Each path below is one point turned by a fixed rotation once a step. After each direction that follows a path, write how fast that rotation turns it, in degrees per step (0 if it stays still).
Each turn is a multiple of 5 degrees from 10 to 175, or 0.
Each row of a path follows its step; steps can be skipped.

step 0: [ 16 -19 -13 -13  -9 -17  35  10 -12   8 -11  -7   1  18  32 -24   9   3
  -1  18   0  20 -38  -5  28 -19  -4 -34 -26  -7 -20]
step 1: [-33 -25 -13   2 -41   0   4   5   5  -4   4 -11 -20 -12  20  16  15  22
 -11  -3  25  31  11  39  -8 -20   8   1 -17 -11 -23]
step 2: [ -1 -28   2  -8 -12  12   3  -3 -21  -4 -16   8  -8  20  10 -21   4 -25
   1 -54  15   4 -14  -8 -11  -8  27 -26 -43 -10 -10]
step 3: [ -3  -1  -3 -25 -58 -24  -4   4 -28  -3 -38   6 -10 -15  -9  16 -27  16
 -11 -18   0   6 -15   5 -10 -17   5   1  17 -23 -15]
step 4: [ -3   7  -5  12 -23   7 -13  20   7   7 -24 -15  -8  14 -26 -19  11   5
   2 -23  21 -13 -36   2 -46  28  20  16 -20   6 -23]
step 5: [ 38   5 -10 -16 -21  -2 -20 -29  -7 -25 -32 -14  -2 -29  -9  18  -1  -7
 -14 -13 -16   5  -5 -31 -11  -7  28  28  -8  24  -8]
step 7: [-15  18 -17  -4   4  -4 -14 -27  -5   4 -16  -1 -10 -12   2   2  47  22
 -10  10 -20   8 -30 -33  14  23   7  -5   8  45  -7]
step 8: [  2  23  10 -30 -11  21  -4  15  15  20  21 -31   7 -23  33  12  11 -11
  16  26  12  34 -12 -33  -6 -15 -12  -1 -13  19   0]
step 9: [ -4   1 -23  -2   5   1  44  12 -13 -17  25  24 -16 -26  15  -9  36  -3
 -12   5  15  23 -27 -11  35   8  -3  -6  -8  12 -21]
step 10: [-38   0   4 -33  -8   6  -8   0   8   6  -1  -6 -15  12  46   6  29  17
 -12 -28  13  30   2  -1  13 -22 -31  12 -20  -8  11]
[ -8   5  12   9  -2 -10 -12 -10 -10   9   1  13  12   0  11   4  -1   1
   4  -7   9  -6   2  -5   0   0   1 -10   6   5  -5] => 85
[ -9   7   2  -4  -7  16   3  -7   0   3  -9  11 -12   4  -8  -4   2   0
  -6  -4  -8   1  14  -8   1   0  -3 -15   3  -6  11] => 90
[ -7   3   8   8 -13   5   2  -3   6   6  -1 -12   1  17   6  -4   2  14
  -1  10  -6   0   8   3  -2   4   9   8  -3  13  -6] => 110
[ 11  -7  -2 -17  -4   1  -9   0   5  -4  -7   8  14   2  13  -5   0   7
   2  -3 -12  -6   0   1   2   3  -6  -2 -12   6  11] => 140
[ -4   8   1 -12  -1   9 -13  -1 -12  -9  -2  -3   1  -1  -7  -9   0   8
 -11   8  16   3  -8   0   6  -9   4  -2 -10   3  -6] => 0
[ -2  -2   5  -8  -2   4  -9   8   9  -4   2  -9  -2   2   9  23  -5   2
 -13   4  11  -3   4  -1  -5  11  -2  -6   4  -9   3] => 160
[ -7  -5   3  -8  -7  -3  -1   4  -4   6  18  -5   8  -3   2  -3  19  -4
  -1   1 -10   2   3   2  10   0   8  -4  -3 -17  -4] => 40
[-19 -17   6  -5  -8   7  13  -3  -9 -13   0   2  -1   4   9  -2  -8  -3
  10  -4   7  -1  -6   3   1   2  -5   7   1  -4   2] => 40

step 0: [ 14  34   4   8  23  12 -10 -15  18 -13   9  25  54 -32  -3  23  17 -12
 -12  15   0 -19 -15  12  -9   0  -3  26 -14   9  -3]
step 1: [ 22  19  -3  38  23 -17 -14  -2 -19 -10  18  19   7   8 -10  30 -15  -8
  -6  39  17  47   7 -12  19 -10 -14   5   3   5  -3]
step 2: [ 10   4  39   1  15 -12  -3  15   8 -29  40   7  -8 -54  -6  -1  -6 -18
 -12  -1  -8  13 -20  -4  26   0  18  26   9   8  -1]
step 3: [ 19   2  18 -30 -13  13  13   6 -17 -12 -17  -7   8 -17  27  27 -14 -28
  -8  34   7  37  -4   3  37   5 -14 -16  12  18  10]
step 4: [ -8  29   2 -33  -4 -11   4  11  31 -34 -13   2   7 -22  -4  16   5  14
  -7  -2   9  34 -19  14  -3 -29  23  17   2   2  40]
step 5: [ 24  -7  33 -22   2 -18 -12  16   0   9   6  35   8  22   8  45  13 -24
  16   7  23   1  -1  16  -7 -23   2 -20   2  12  31]
step 6: [ 15  32  44  -1  -1 -11 -10 -22  -3 -18  15   0 -22 -19  -8   6   5  49
   5  10  13  -4  -7  -5  -6 -28   6 -27  -3  26  16]
step 7: [ -5   4  15 -17  34   6  -2 -31 -11  10  10  31  23 -43  39  10   5 -11
   7  -5  33  -1  20   4  -1 -10   9 -23  -9  15  -6]
step 9: [-10 -35  17  -9  18  16 -10  10   6  35  20  26   2 -42   6  -7  24  -4
  24  11  -4  21 -31  -4  -1  -5  20   0  21  -5  23]
step 10: [ 17 -16   5   8  -6  23  15 -11 -11  16 -35 -15   6 -23 -24  32  10  11
  16  30  -6  -5 -27  -1  34 -27   3 -23 -13  13  17]
[-11  -6   1  -2   4  -2   7  -2 -10 -11  19   8  -3  -1   7   0  -1  10
  -8   7  -2  -2  13   1  12   1   2  -1  -7  -5 -12] => 65
[ -3   1  -2 -10  14  -2 -18  -2   9   2   5   1   3  -2   4  -2   8   8
  -9 -19 -10   3  -6  -8   9   4   6   3   2   0   3] => 155
[  7  15   0  -4  -7 -16  -3  -2  -5   8   7   3  14   2  -8  -2   2   8
   1  -5   0  -3   2  14  -4   9   0 -14  -8  -6   0] => 55
[  6   2  -4   6   3  -7   1   7  11  -9 -11  -8  -8 -11 -13   7  -6  14
   0   2  -8 -10  11  -4   8   0   1  -2  -8  -1   5] => 170
[ -4   5   9 -19  -8  -2  -7  14  -1 -13   2  -9  -3   7   1   7 -12  -2
   0 -10  15   0   3  -2  -2  -4  -1  -3   2   0  -2] => 35
[-10  16   4   2   1   9   7  -3   4   5 -10   0   7  -1   4   8   0   7
   8  -8  -2  -1   8  10  12  -3  -5   5  17  -1 -10] => 100

step 0: [  0 -26 -24   7 -25 -23  -8   8  11 -38 -17 -15  22  13 -17  -2  12   9
  24 -35  14 -15  -8  19   4   7 -10  21  -4   6  20]
step 1: [  2  12 -30  -1  22 -25   5  -5  27 -11 -15  17  14  15  12  24 -17  -5
  17  -8  -5 -13 -15  -1  18 -18 -30  30  18 -15 -24]
step 2: [  5 -17 -16 -24  17   3 -20  -5  23 -28 -47  -9  -7 -16  -7  23  11  -6
   0 -36  -9  11   1 -10  14   0 -23  -3  -9   1  23]
step 3: [  0  11  -7  -3  13 -45 -41   2  -6  10 -30  22   2   3  -2   3  -1 -25
  35 -10  10  -4  -6  13  13  20 -18  -3  27  -5   2]
step 5: [  0  28  -4  11 -10  -2 -21 -10 -22 -32 -52  -8  -2  10   3 -20   7 -13
  -6 -19 -18 -17 -16   6   8  26   7  -2  29   1   3]
step 6: [-12  16   8  15  25  -8   1  11  15   2 -10   4 -13 -16   3 -17 -34 -28
  16 -26 -31 -35   4  -9  18  17  -3   2 -10  13 -28]
step 7: [-18  -8   5  -3   0   0  21  -9 -20 -32 -45 -11   6 -27  -1 -19 -11  -2
   9  -4  15 -13  11  -3  21  25   3  21  -1  37  20]
step 8: [ -6  -5   7  17  -5  -6  18  -3   6  -9 -13  15  23  18  -2 -11 -12  -2
  26 -14   2 -49   1  23  32  32  -4   8  -7 -31 -11]
step 9: [  2 -23 -20   0  14  -6  38 -23  32 -29 -23  12 -16 -15 -16   8 -30  -7
 -15  -3 -10  -7 -13  11  15   8   7  31   2   6  10]
step 10: [  0   1 -28  -4   6  16  -4 -24   1  -8 -25   5  36 -22 -11   3  -7 -13
  23  -3  -2  -6 -23  21  43  11 -11 -26   1 -18  22]
[  9   2 -11 -19  -1  -5 -15 -15   9   1   3   6   2  -2  -4  14   0   0
   2   0   5  12  -5  -1  -2   5  -3   0  -4 -10   0] => 40
[  5  13  -1   1   4  -1   4  -6 -12   4   2   6   9   3   7  -3   4   0
   9  13   6  -2 -13  -6  12   0  -8  -4  20  -2  -3] => 160
[ -5   4   4   3   6   0  -6   9   0  -1  10  -1  -2 -17  -5  -1  -7 -19
   5  -4   9  10  -2  -4  10  -1  -3 -11  -3   7  13] => 95
[  3  -4  15  -7   9   4   8   2  -7 -10   0   7  -7  -1  16   6   3   0
  10  -9   9   6  11   3   4  -2  -6  11  -4  -8  -3] => 60
[-14   8  -5  -3 -14  -9  -3   1  -8  -2  -9   3   4  -7   9   3 -12  -3
  -4   5   1   4   9  10  -2 -12   8   1   8 -11   3] => 160
[ -2   0   4   1   5   4   6   1   8  -4  -6  13  -1  -3  -5  11 -16  10
  -2  12   0   9   2 -15   1  -7   2   2   1  16  -9] => 140

step 0: [-14  10  12 -14 -15  -9 -41  10 -18  15  -7   6  -4  -5 -11   1   9  -8
 -12  13 -13 -11  -8 -34  27  24  26  61  21  -3   8]
step 1: [ 18  21 -21 -21  38 -12 -21  10  27  10  10 -46   9  -2  21  -9  -7  13
 -15 -13  30  21  -4 -19   7  11  11  35  10  -5 -12]
step 2: [ 41  24 -13   3  -7   6  17  13  26 -17  14   3  -2  22  -3  15  -2  52
   2  13  16  -4 -18  -6  16 -20  18  -8   4 -31 -33]
step 3: [ 19   1  10  24 -18   0 -16   2 -32  -1  -6  -8  -1 -30  -3   7  16  23
  31  42  11  -9 -28  10  17 -30 -23   3 -22  14 -31]
step 4: [-12  -5  31   3 -12 -40 -28 -32   1  12  24  -5 -33 -13   2  -5   0 -27
 -35  21  23 -15 -31   7   8   2 -20  -5  -2   0 -14]
step 5: [ 19  18  -6  47  17 -25   3 -25  -3  -5   9   5 -12  17 -17 -26  17  -8
 -38 -33   4 -15  -4   3 -20   3  -9  44   8 -13   2]
step 6: [ 24  24   3  22 -16  -3   9 -15  -2  14 -14  17  27   2 -17  -3  25   8
   8   2  24   4  32 -12  48  19  12  30  38 -11  12]
step 7: [ 29 -10  11 -20   7  28 -31  -7  -5  26  -7 -31  19  10   8   9  -5  18
   4  16  -2  29 -29   3  38  21 -14  26  -2 -28  12]
step 8: [ 15  26 -22 -26   4   0 -31   9  20  32  15  15   5 -11   0  12 -13  19
 -31  24 -19  -2 -39   3 -17 -26   9  10   9 -19 -29]
step 9: [ 11  37 -24  37  -1  -7  -3   8  -4 -14  50 -21   1 -31   6  18  -6  10
  -3  -7  14  -1  -6  16  11 -43  -8   2  10  20 -18]
[  1  -1   1 -13   0  -1   8 -16 -11  10   8   1  -2   1  -9   0  10   1
   8 -13   0 -11   1  10  -3  16   0   5   3   1  -2] => 55
[  4 -11  -9   0  -8  -6  -1   2  -4  -9   2 -11   5   3 -10  -9   0  -1
   2   6  13  -5 -10  -6  -7   6  20  -5  -4   7  -2] => 35
[  1  -7   0  -9 -13  13  -2  -4  -9  -6 -13   2   3  -1   3  -6  -4   3
  -9  16  -8  -1   1  13   8   8  -6   0  -5   1 -11] => 90
[ -4  -7 -10   5  -1  -1   1  -7  10 -10  -1  -4   3   4   6   3  16   0
   4  -5   4   3  15  13   7  -7  10   4  -3 -13  -8] => 90
[  1  -4   9  -2  -6   5   1  -1   1   2  15  -3   3  -5  -7   5  13   5
  -9  -4  -4   5   1  -5  -4 -13  -5 -11 -12  11 -16] => 60
[  5  -5  -3   0   1  -9  -4  12   4   7  -7  10  -2  -3  -6  -3  13  10
   3  10  -8   0   7   4 -17  -2   0  15  -5   7   3] => 140

step 0: [-22  38   2  -2   7  -2   8   7 -12 -31 -29   6  -8  29 -32 -16  -9 -38
 -13   4  -5 -21  24 -18  -1 -41  24  -7  -3  20  -7]
step 1: [-21  21  13  -4 -18 -45   5  24  10   4 -20   4   0   2 -37  22  32 -23
 -23  34 -18 -13 -19  17 -13   5 -18 -12  24  -2  -9]
step 2: [ -5  23 -15   1  25 -11   3  32  13  17 -16  19 -31  49 -14   1  -6 -24
 -14 -21   2 -38   9 -16 -31  -7 -14  -1 -14  18   1]
step 3: [-37  31   5  -3   4   8  37  12   6 -20  11  23 -14  11 -45  10   5 -17
 -28  33   2   0 -30  -6 -13 -15  14  17  19  -9  -3]
step 4: [-27   7  10   1  15 -13  -9  -5  24  34 -32  15  16  28 -23  -2  19   7
  -2  14 -14 -31   2 -11 -53  -4 -25  17  14  11  -6]
step 5: [ -9  28  24 -21  25  10 -14  43  -3 -25   9   7 -11  23 -17 -24 -12 -27
 -11  24  26 -20 -17  -4 -34 -10  -1  16  -2  -6  22]
step 6: [-38  -9  19  -7   2   3   6  25  17  14  -6   1  11  13 -40 -15   6 -18
  -7  40 -30   3  12 -24  -2 -24  -8  21   7  14 -41]
step 7: [  2   0   6  14  -4 -18 -23  28  -5  13   5   8 -11  28 -33 -17 -12 -15
  -9  28 -24 -10   1  29 -60   7 -12   1  -3   3  31]
step 8: [-15   2  -7 -10   4   6  -9  41 -12  13  31  23  -8  53 -27  -9  14  -5
 -26  20  14   4  -3 -22  12 -21 -17  27 -16  -5 -20]
step 10: [  2   9  -6  -2   2 -19 -45  -9 -30  -5  -5   6  15  47 -24 -12  19  -2
 -20  43  17 -21  -9 -11 -25 -10 -17  -2 -17 -14  -4]
[-9 10 -4 -3 -5  0 -2  2  7  0  5  3 -3  4 15 -8 10  0 -5 10 -3 12 -5  2
 16 -8  7  5 15  5  0] => 140
[ -4  -6   3   7  16  10  -7  16  -4   9   3   1  14  -2   0  -1  -9   3
   7  -1  -3   7   1   9  -2 -10   4   1  11  -9   0] => 35
[  1   1   7  -4  -7  -3   3   4   5 -16  12   7  -8 -13  -2   0  -1  -4
   3   1  -2  -2  -6  18  -8   2   4  -1   4  -9  16] => 170
[ -8   7   6   6   6   2   5  -5   4  -4  -2   9  -7 -12 -15  -3 -11   0
   6   2  -6  11   5 -13  15  -3   3   2  -9  -5   1] => 125
[ -7 -12   7 -10  -1  -2  -5   1   6   5   7   6   7   0  -4  12  12  -1
   0   5   2  -7 -11   1  13   4   6  -3  -9 -13 -13] => 155
[  5  -2  -7   1   0  14   9   2   8 -14   6   2  -5   0   4  -1 -12  -4
   2   4   0  -3  -1   3  -5  -5   4  -3   0   4 -27] => 120

step 0: [ -7   5 -29  28 -25 -40   8 -27   7   7  -6  -6  16  27 -51   6  12  17
  17  17  17  -5 -15  10  33  16   8 -24  18 -21  23]
step 1: [-27  16 -16  17   3 -14  40  16   4  -3  -4 -20  23  -8  20 -12 -18  34
   8 -25   5   6 -37  -2   4 -14   8  10  45  -7  47]
step 3: [-32   3 -17   2  -8 -24  -8  -3  23  37   6 -24  16  -5   4  32  14  -5
  -3  -1  35 -11  -4  -8  44 -24  11 -24  19 -12  44]
step 4: [-18 -30 -22  -6 -21 -18  13 -11  -5  14  37  -7  20  14 -12   5 -23  44
  27   7 -10  25 -40   9  30   2  -7  17  31   6  12]
step 5: [ -1   1 -12  24   6 -20  15   1  -5 -22 -18 -33   3  22  10 -16  -3  30
   1  27   6 -11  11  27  47  13  14 -21  20  -4  55]
step 6: [-41   2 -40  28  -2   7  19 -23  -1 -10   4   8  23 -27  -8  11  36  29
 -11  -2   7  18 -29  -7  22 -28   4  -9  22 -24  25]
step 7: [-24  -1 -29  -1   8 -33  -4  -4 -17   1   6 -15  38 -11 -12  10 -12   1
  35   2  25 -16  -8  -1  30  21  33  13  46  30  16]
step 8: [-29   8   0   2  27 -19   9 -21   4  -2  40 -25   9  11   3  -1 -29  14
  14   7   2  16   4  10  40 -42 -14 -21  13 -19  46]
step 9: [  0 -22 -49 -18 -15   4  -5 -17  -8  12  -7 -20  26   7 -13   6   8  54
 -30  16  14  -9  -8  -3  43  -1  -7  15  23  -4  26]
step 10: [ -8   3 -27  34   0 -18  12   5  19   2  13   7  26   9  31   2  27  -1
  35  37   2   8 -27  19  39  -2  16   5  21  13  40]
[ 12   7   4  -5  -4 -19 -18  -8  -3  -5 -12  -9   4  -3  -3  -4   2  -5
  -4   1  -6  -7  -7   3   8   9   8   2  -2   2   1] => 155
[-2 -1  1  8  9  3 -5  5 -3 -4  3  4  0  9  5 -8 -1 -2 19 14 -8 -3  9 -2
  8 12  1 -1  0 18 -5] => 135
[  8   1   3  -2   3  -7   3   5   2  -6   0  10   7 -11   8  16  15  11
  -2   0  -5  -4   6   5  -3 -10   8  -9   4  12  -5] => 90
[ -2 -11   2  -5   1  -4  -1  -7  -1   4  10   7   9 -13 -16 -18   5  12
   1   4  -8   5   2  -1  -5   4   0  -4  -7  -5  -6] => 160
[  9 -14   4  -5   2  -5 -10  -2   8  19  10  -3  -4   4  10   6   2   5
  -5   2   2   5   6  -1   8  -3  -7  12  -8   8   6] => 65
[ -6   2  12   4   8   0   7   4 -17   2  -7  -6   0   0   1   1  -5   5
 -16  13 -12   0  10  -2   9  -8   1   6  -2  -8  -4] => 110

step 0: [  0   5 -16 -30   6 -24 -17 -16  15  -4 -25   6  20  35  23 -38   0  16
  11  32 -14 -12  11 -58   1 -13  28  23   0  13 -29]
step 1: [-28  38 -12   7  25 -16  23  15  -1 -14 -13  19 -11  26  -4  -6  17  33
   9  12  10   8   5  11 -26 -21  28 -41   9  44 -38]
step 2: [ 21 -11  -5 -13   0 -40  16 -49  37  -8  -5 -10   6  -9  -2  14   8  30
 -21 -20  31  14  20  -2   6 -29  20 -50  25  -3  -4]
step 3: [ 11  27 -24 -30  19 -23  14   1 -18  17  27  17  26  24  -9  25 -10  15
 -40   1  31  23   4   1   6  11 -18  14  58  -3   8]
step 4: [ 32  44  -4 -28  38 -22 -14 -21  -8  13 -17  23   4   0 -30 -22 -25  27
   0  17 -10 -30  11 -14  38  -1 -11   6  -6 -32 -15]
step 5: [ -3  39  -8   6  -7  -2 -17  -8   5 -13 -15  32  28  20 -30 -20 -28  31
  -5  22   3   0 -10 -45 -53 -16   0  -6 -14  28   9]
step 6: [-14   9  19 -30   1 -24   1 -20 -12  17 -50 -20  20  22 -14  14  29  14
  -8  -9  18   2   1 -17 -36  -2  29 -38 -13  -3 -44]
step 8: [ 32  20   3 -23   1 -36   7  15  16 -10 -42  14  -4   0   2  37   3  22
 -24  26   3 -22  19 -11  36  16   6   2  52   7  11]
step 9: [ 24   4  11   8  30  11   1   6  -5  14  -5  52  29  13 -27  11 -55  60
 -14  -9 -14   3   0   7  10  10   1 -17   5  13  -8]
step 10: [  6   9 -22 -35 -26 -20 -19 -28   7 -25 -24   6  18  18 -45  -4 -31  12
 -24 -20 -24 -11 -39  -9 -25   7  18 -11   1 -27 -21]
[  1   0  -1  -8  -8 -13  -3 -10  -1  -7 -25  -7  -7  -2   5  -3  -3  -8
   2  -5   6 -10  -1   5  10   4   2   0  -1 -10  -4] => 175
[ -6   7  -7   0   3   3 -11  -7   5  -1   0 -13   1  -8  -3   9  15  -8
 -10 -13   3  16   1   0   4   1  -8  -9   3   5  -1] => 80
[  5   8  -8   7  -1 -10  -3   6  -9   4   0   6 -10  -6  15  -2   3   2
   0  10 -12   9   2 -15  11   9  -9   1   0  -4  -4] => 90
[  5   4  -5   3   1   1  -8   1  -5   7  -2  -3   7   5  -9  -7   5 -18
   6  10   9   0  -5 -11  -2   7  13  -4 -17   4   4] => 60
[ -9   0  -5  -8   3  -4   0   5   7   3   0  -7   3   1  -8 -15  10   0
  -6  18  -9  -9  -3  12  11  -2 -10   3   2   8   2] => 100
[-11  -3  -6  -2   5  14 -11   3   8 -15  -9  16   4  -1  -4   2   3  11
   7   1   5   4  -4  -5   9   2  -1   8  -9  -1  -7] => 80
